128 stands for zero in the data rows.
Here are some points:
[165 165 181 150 159 188 173 108]
[107 124  58  37  70  78  27  18]
[  0  56 154 127  69 120 119 109]
[197 176 193 166 209 174 169 152]
[133 132 162 127 139 130 154 160]
[113 131  79  59  38 105 106 119]
[138 125 174 129 134 138 160 170]
[211 133 135 185 224 172 196 213]
[151 110  90 146 153  87 105 137]
[126 135  54  67  63  90  65  61]
[142 100  53 127 135  44  50  84]
[159 104  90 146 132  96 108 149]
[139 131 154 120 128 127 163 144]
[ 40 110 177 170 119 169 160 152]
[162 160 114 114 134 156 133 142]
[135 120 151 121 133 126 159 154]
[185 168  95 106 130 149 119 121]
[189 166 180 147 197 180 157 147]
Here are 22 more points, each followed by its number:
[168 116 106 148 149 103 110 140] 0
[152 128  84  98  95 104  77  71] 1
[  0  87 154 126  62 111 144 157] 2
[167 110 126 139 140 126 148 146] 3
[228 148 105 164 204 132 116 139] 4
[222 144 153 194 231 163 191 230] 5
[165 173 226 173 209 186 173 127] 6
[ 37 134  26   0   0  46  45  45] 7
[ 74 100 148 128  90 129 134 132] 8
[178 164 187 153 186 179 163 142] 9
[108 116  40  39  70  64  12   8] 10
[234 142 117 188 221 139 182 209] 11
[  0  67 140 128  41 108 119 102] 12
[160 120  80 131 143  66  98  97] 13
[178 166 189 146 182 179 178 152] 14
[137 131  70  73  94  82  46  64] 15
[197 173 103 104 132 160 127 126] 16
[169 116 107 148 140  91 109 145] 17
[  0 117 222 193 135 201 156 149] 18
[120 143 200 140 143 137 174 133] 19
[193 157 118 114 138 153 138 168] 20
[191 182  71  87 132 142 123 106] 21
Which three of these numbered points are nearest to each point below, looking only along the 3 directions in which the first points spread most? Their numbers follow each, nearest first.
[183 181  99 109 143 166 129 121] > 16 20 21
[222 138 106 148 185 146 119 140] > 4 20 16
[188 172 100 116 137 165 135 132] > 16 20 21
[  0  47 148 117  22 107 112 103] > 12 2 8
[121 136 204 143 132 143 162 135] > 19 3 9
[114 116  33  50  51  76  41   0] > 10 7 15
[109 135 195 146 138 138 165 138] > 19 3 8
[147 137 100  79  79 122 127 154] > 1 3 13
[ 36 121 194 185 132 171 165 163] > 18 19 8
[ 39  98 145 122  95 127 135 127] > 8 2 12
[169 158 116 117 136 155 143 153] > 20 16 3
[  0  70 149 124  46 111 112 109] > 12 2 8
